[[-44 -10  44  38 -71 -43 -56 -69 -11 -81]
 [-65   9 -71  77  33 -32 -67  73  81  36]
 [-59 -18 -45  81   7 -40 -70  67  76  20]
 [-82  73  27  67 -37  -1 -36 -29  75 -45]
 [-81  49  10  12 -43 -29 -54 -36  42 -43]
 [ 65 -47  74 -67 -21  35  67 -67 -94 -58]
 [ 40 -29 -15  16  35  15  -3  68 -14  24]]
=>
[[-82  73  27  67 -37  -1 -36 -29  75 -45]
 [-81  49  10  12 -43 -29 -54 -36  42 -43]
 [-65   9 -71  77  33 -32 -67  73  81  36]
 [-44 -10  44  38 -71 -43 -56 -69 -11 -81]
 [-59 -18 -45  81   7 -40 -70  67  76  20]
 [ 40 -29 -15  16  35  15  -3  68 -14  24]
 [ 65 -47  74 -67 -21  35  67 -67 -94 -58]]

[[ 10 -91]
 [-34 104]]
=>
[[-34 104]
 [ 10 -91]]

[[ 35 -82]
 [ 73 -58]
 [ 54  69]]
=>
[[ 54  69]
 [ 73 -58]
 [ 35 -82]]

[[-13  30   9 -14 -27 -31   0 -33]
 [ 16 -25   5   8  21  10  21  36]
 [-19  51  -3 -19 -45 -44 -11 -37]
 [-13  21  19  15 -42 -49  28 -40]
 [  6   2   4  13   9   5   4   9]
 [  2  47  49  -1 -56 -76  47 -25]
 [-17  41   6 -23 -46 -46  -1 -35]
 [ -3  28   7 -11 -26 -30   2 -22]
 [ -9   8 -12  -1   1   3  -5 -17]
 [-19  50  11 -36 -56 -57  -8 -39]
 [  8 -18 -19 -40   8  18 -47  22]]
=>
[[-19  51  -3 -19 -45 -44 -11 -37]
 [-19  50  11 -36 -56 -57  -8 -39]
 [  2  47  49  -1 -56 -76  47 -25]
 [-17  41   6 -23 -46 -46  -1 -35]
 [-13  30   9 -14 -27 -31   0 -33]
 [ -3  28   7 -11 -26 -30   2 -22]
 [-13  21  19  15 -42 -49  28 -40]
 [ -9   8 -12  -1   1   3  -5 -17]
 [  6   2   4  13   9   5   4   9]
 [  8 -18 -19 -40   8  18 -47  22]
 [ 16 -25   5   8  21  10  21  36]]

[[-45 -29 -86]
 [-52 -62 -41]
 [-16  70 -44]]
=>
[[-16  70 -44]
 [-45 -29 -86]
 [-52 -62 -41]]

[[ 27 -65]
 [-59  21]
 [ 73  -4]
 [ 79 -58]
 [-34   2]
 [-57  97]
 [ 32  46]]
=>
[[-57  97]
 [ 32  46]
 [-59  21]
 [-34   2]
 [ 73  -4]
 [ 79 -58]
 [ 27 -65]]
---
[[ -3 -76  17]
 [ 55 -85 -16]
 [ 57 -73 -20]]
=>
[[ -3 -76]
 [ 55 -85]
 [ 57 -73]]

[[  3 -76  24]
 [  1 -15   3]
 [ -2  33 -11]
 [ -1  -3   1]
 [ -3  52 -16]]
=>
[[  3 -76]
 [  1 -15]
 [ -2  33]]

[[-51  -5   2 -52 -81]
 [ 74 -31 -71  83  52]
 [-66  57  76 -75 -88]]
=>
[[-51  -5]
 [ 74 -31]
 [-66  57]]

[[-63 -67  72  68  63]
 [-71  73 -67  68 -57]
 [ 63  67 -75  66 -66]]
=>
[[-63 -67]
 [-71  73]
 [ 63  67]]

[[-32  75  12 -66 -68]
 [-56  67 -54  52 -66]
 [ 10  59  -1  75  59]
 [-46 -42 -64  62  61]]
=>
[[-32  75]
 [-56  67]
 [ 10  59]]

[[  4  19  29 -12   1]
 [ 52  26   6 -31  32]
 [-97 -15 -31  -5 -11]
 [  8  44  62 -29   3]]
=>
[[  4  19]
 [ 52  26]
 [-97 -15]]

[[ -7 -44 -63 -35  39]
 [  5  46  57  31 -49]
 [ -7  41  25  15 -78]]
=>
[[ -7 -44]
 [  5  46]
 [ -7  41]]
---
[[ 11  47 -36  28]
 [ 20  24 -10 -49]
 [  0 -52  20  62]
 [ 38   4  22 -50]
 [-20 -45  26   4]
 [ 36  14 -13 -35]
 [ 46   4 -23  25]
 [ 28 -28  39  10]
 [-32 -55  26  74]
 [ 56  33 -11 -50]
 [ -4  15  11  -8]]
=>
[[-36  28  11  47]
 [-10 -49  20  24]
 [ 20  62   0 -52]
 [ 22 -50  38   4]
 [ 26   4 -20 -45]
 [-13 -35  36  14]
 [-23  25  46   4]
 [ 39  10  28 -28]
 [ 26  74 -32 -55]
 [-11 -50  56  33]
 [ 11  -8  -4  15]]

[[-85  16  90  48]
 [-59 -66  54 -49]
 [-26 -67 -72  82]
 [ 63  61 -89  63]
 [-64  69  45 -36]
 [ 83  88  24 -90]
 [-50 -46 -64  85]
 [-73  77 -23 -48]
 [-45  81 -63 -66]]
=>
[[ 90  48 -85  16]
 [ 54 -49 -59 -66]
 [-72  82 -26 -67]
 [-89  63  63  61]
 [ 45 -36 -64  69]
 [ 24 -90  83  88]
 [-64  85 -50 -46]
 [-23 -48 -73  77]
 [-63 -66 -45  81]]

[[ 28  17 -33  -8 -14  55 -14  40 -25 -29 -17]
 [ 52 -18 -55  12   2  23 -21  23  23  -8   8]
 [-24  -7  98  51 -20 -12  67  24  40  19 -30]
 [-10  -4 -23 -23   1   7 -16   5   9  -3  -5]
 [  3  49  10   7 -20 -68 -25  17 -39   5 -22]]
=>
[[-29 -17  28  17 -33  -8 -14  55 -14  40 -25]
 [ -8   8  52 -18 -55  12   2  23 -21  23  23]
 [ 19 -30 -24  -7  98  51 -20 -12  67  24  40]
 [ -3  -5 -10  -4 -23 -23   1   7 -16   5   9]
 [  5 -22   3  49  10   7 -20 -68 -25  17 -39]]

[[-11  21  -3  99 -29  21  38  23   4  16 -53   5]
 [-37 -19 -29  55  27  11  14  10  32 -22 -50 -31]]
=>
[[-53   5 -11  21  -3  99 -29  21  38  23   4  16]
 [-50 -31 -37 -19 -29  55  27  11  14  10  32 -22]]

[[ 31 -61  68  76 -34 -43]
 [ 73 -50 -27  39 -11 -18]
 [-49  53 -56  -3 -55 -17]
 [-75  53 -44 -27  15  55]
 [-68  74  18 -42  58  76]
 [ 26  16 -58  -6 -46 -61]
 [ -3  12 -57 -75  46  57]]
=>
[[-34 -43  31 -61  68  76]
 [-11 -18  73 -50 -27  39]
 [-55 -17 -49  53 -56  -3]
 [ 15  55 -75  53 -44 -27]
 [ 58  76 -68  74  18 -42]
 [-46 -61  26  16 -58  -6]
 [ 46  57  -3  12 -57 -75]]

[[  3  89   2 -60]
 [ 14   3  -3  25]
 [ 12 -42 -42  -6]
 [ 60  51 -20   3]
 [ 11 -59 -55 -18]
 [ 52  53 -17   3]
 [-12 -36 -52 -41]
 [ 11  87   1 -56]
 [ 14   7  -3  23]
 [ -9  52   8 -39]
 [  5  70  -1 -54]]
=>
[[  2 -60   3  89]
 [ -3  25  14   3]
 [-42  -6  12 -42]
 [-20   3  60  51]
 [-55 -18  11 -59]
 [-17   3  52  53]
 [-52 -41 -12 -36]
 [  1 -56  11  87]
 [ -3  23  14   7]
 [  8 -39  -9  52]
 [ -1 -54   5  70]]
